(in the rows, 128 means zero)
Each named turn below is shown by a few rows before and after it. Which turns, in which order, take the first row of each later pair to the second? The first pair is answered.
F (before => after):
[148 126  91 113  92 141  91 161 110  52 138 137 134  96 133 130 153 130
  95 173 169 123 142 131 142  81  94 141 108 140 113 106 121 145] => [114 114 122  99  88 162  81 130  79  94 130 108 159 138 166 142 148 106
 119 136 185 147 113 151 111 116  86 137 140 102 104  99 100 164]
[155 165  90 135 110 115 113 150 144  77 131 130 100  93 111 127 134 104
 119 157 132  94 144 107 128  92 141 150  90 173 123 127 125 123] => [124 135 124 124 107 143  90 118 121 111 130  98 129 127 173 159 130  77
 152 123 162 120 110 129  68 100 122 140 127 134 115 124 107 158]
[156 109 128 150 135 130 128 159 141 102 134 143 114  91 119 161 141 152
 119 155 109 133 147  82 150 100 121 136 121 150 146 158 148  90] => [130 101 161 148 126 144  97 144 127 122 130 121 135 105 157 197 142 121
 137 125 134 141 123  97 105  98 107 116 144 124 142 157 137 115]
[124 140 111 128 115 121 132 128 134 132 124 128 134 134  95 111 127 157
 111 131 129 132 127 127 133 142 137 122 111 114 114 123 132 125] => [138 135 109 134 113 127 114 144 142 119 124 129 122 116 105 130 124 140
 121 134 131 125 132 118 124 116 135 123 101 132 113 125 134 129]
J (before => after):
[121 103 133 140 132 142 130 119 136 123 120 135 119 132 159 127 130 104
 133 129 121 141 121 118 116 143 140 119 131 125 124 107 120 144] => [127 102 128 145 131 136 130 130 144 118 120 151 116 132 142 124 135 111
 131 141 117 139 122 116 118 139 130 118 125 143 128 103 115 126]
[110 147 112 123 110 126  95 148 152 117 110 154 119  72 144 110 178 104
  94 187 141 121 116 106 123 100 111 123  72 137 146 129 160 223] => [ 86 141 125 114 109 140  87 138 133 139 109 131 132  91 159 113 172  88
 109 175 155 120 105 115 106 113 118 120  92 111 142 130 151 237]
[188 168 130 138 152 153  76 153 163 114 115 126 123 143 176 152 131  81
 125 123 154 141 148  94 111  70 131 100 168 103 100 140 122 125] => [193 159 122 138 150 148  80 157 174 104 119 130 122 135 162 151 134  88
 117 141 150 134 157  86 128  68 137 103 150 116 107 135 123 114]
[167 137 121 145 107 143 149 112 134 141 122 151 105 136  98  93 117 151
 131 120 133 125 134 142 111 143 108 128 140 145 114  98 132 148] => [155 142 114 141 102 138 147 105 133 143 122 149 107 139  94  91 122 143
 133 119 137 120 129 145 113 150 114 138 142 136 110  91 132 151]
X (before => after):
[ 96 125 125 111 125 141 111 116  81 138 142  81 140 135 177 126 119 102
 121 117 160 145 135 133  96 107 132 130 139 107 121 117 135 156] => [117 128 134 125 134 122 166 117  91 172 135 123 135 165 113  75 122 166
  92 136 131 138 144 113 155 170 134 145 125 124 141 124 146 109]
[137 111 164 133 125 131 136 118 136 147 120 143 124 155 121 130 133 144
 122 127 109 137 120 123 129 154 100 135 142 122 137 142 129 115] => [130 107 156 127 119 141 112 119 138 131 121 126 116 137 154 152 135 120
 134 118 132 129 114 131  96 122 105 132 145 119 132 135 120 138]
[149 133 154 167 134 110 147 130 154 121 131 152 106 115  97 141 153 137
 134 163 107 103 135 147 109 118  87 122 164 143  97  91 106 126] => [119 147 133 141 126 124 124 119 145 116 142 115 117 118 124 144 145 104
 147 148 131 111 138 161  85 103 104 117 170 124  88  84 116 174]
P (before => after):
[167 117 131 167 153 160 168 116 124 100 149 186 120 133 107 165  98 135
 103 176  96  85 130 154 183 128 104 140 107 169 145 121 139  68] => [165  94 145 154 144 183 117 116 112  76 152 143 121 119 169 212 109  83
 143 146 132  88 111 175 121  88  99 135 123 154 128 120 130  98]
[100 163  97 127 127 122 132 118 111 116 143  97 133 140 134 105 124 122
 109 137 152 121 121 133 142 138 152 141 135  81 107 109 143 166] => [117 170  76 121 130 109 140 129 136 101 137 114 120 119 102  95 125 139
 100 155 134 120 135 120 162 130 151 147 118 105 115 111 151 153]
[ 69 124 152  97 153 134 127 102 163  92 198 143 113 153 113 136 125 104
 130 121 151 137 157 146  95 144 133 139 121 109 155 115  75 119] => [ 70 130 151 104 160 126 138 108 169  96 191 154 115 161  96 121 125 127
 116 125 138 129 159 139 115 168 133 136 110 109 150 119  83 110]
[157  99 173 119 121  98 151 127 142 144 142 159 118 159  75 149 115 158
  99 116  89 120 164 126 150 181 131 147 113 133 159 115 143 108] => [179  89 161 128 111 115 115 148 154 108 139 163 102 112 107 193 130 119
 112 128 108 111 168 128 117 122 119 137 103 155 164 118 136 123]

(two turns a pair)
[151 106 162 125 116 152 107 122 137 121 116  98 124 129 152 163 153 109
 149 111 138 131 110 137  92 111 115 127 143 131 144 124 117 125] => [111 146 118 105 111 152 120 116 112 117 136  70 130 118 149 124 131 106
 140 118 139 130 120 143 111 105 143 130 137 120 128 125 141 167]
J X
[122 143 129 127 143 113 187 142 141 118 146 170 140 124  64  65 129 172
 101 137 101 120 143 125 180 152 152 150 100  98 125 111 155  97] => [ 83 149 100 101 128 143  98 132 126  88 160 104 150  85 153 129 128  80
 131 100 165 128 128 150 110  75 158 132 108  84 100  92 145 181]
X X
[117 154 151 127 143 111 153 123 110 152 127 126 163 167 109  98 140 134
 121 124  96 125 117 122 127 151 138 128 158 105 153 142 113 128] => [126 140 154 122 133 133 108 131 114 126 132 106 147 143 157 139 144  87
 154 113 119 133 108 134  87 107 134 123 165 112 151 136 101 152]
X X
[120 115 142 124 114 138 146  85 107 155 111 152 197 156 119  95 122 186
 105 104 105 144 136 141 139 186 141 132 148  92 122 144 126  95] => [123 107 135 119 103 168  79  94 106 125 116 120 189 129 186 161 122 116
 142  83 141 150 114 158  84 116 130 123 153  94 108 146 117 138]
X X
[103 155  87 107 128 134  87 138 141  71 145  99 124  79 159 125 136  91
 131 144 135 122 141 137 104  78 137 128 106 153 113 124 139 139] => [138 137 116 126 135 125 131 157 155  98 132 167 114  91 102  96 149 149
 102 168  90 109 157 110 152 123 118 129  94 174 141 139 139  75]
X X
[ 85 136 129 136 146 124 139 114 127 152 168 113 146 155 160 111 134 102
 117 105 176 132  92 157 103 150 147 107 173  92 138 129 130 145] => [143  93 166 162 151 129 127 138 168 130 153 153 124 139 152 157 165 101
 113 121 158 114 102 149  96 137 112  94 163 132 161 150 116 102]
X X
[102 153  90 115 122 125 111 122 109 108 145  85 134  98 137 117 114 104
 126 108 152 129 122 131 113  94 150 130 119 118 101 121 142 165] => [ 97 150 109 122 124 108 151 110 102 151 140 101 147 146 111  75 107 141
 118 102 133 131 119 128 139 161 151 130 134  96 107 120 142 152]
X J
[133 155 200 112 140 167  92 166 148 119  96 143  73 147 193 193 172  82
 178 106 147 128  88 109  90 110 149  86 113  96 116 115  90  89] => [ 80 214 116  78 131 141 102 154 121  99 125  99  81 123 188 140 138  80
 172  95 157 133 103 113 121  88 210 106  98  83  97 105 121 141]
J X
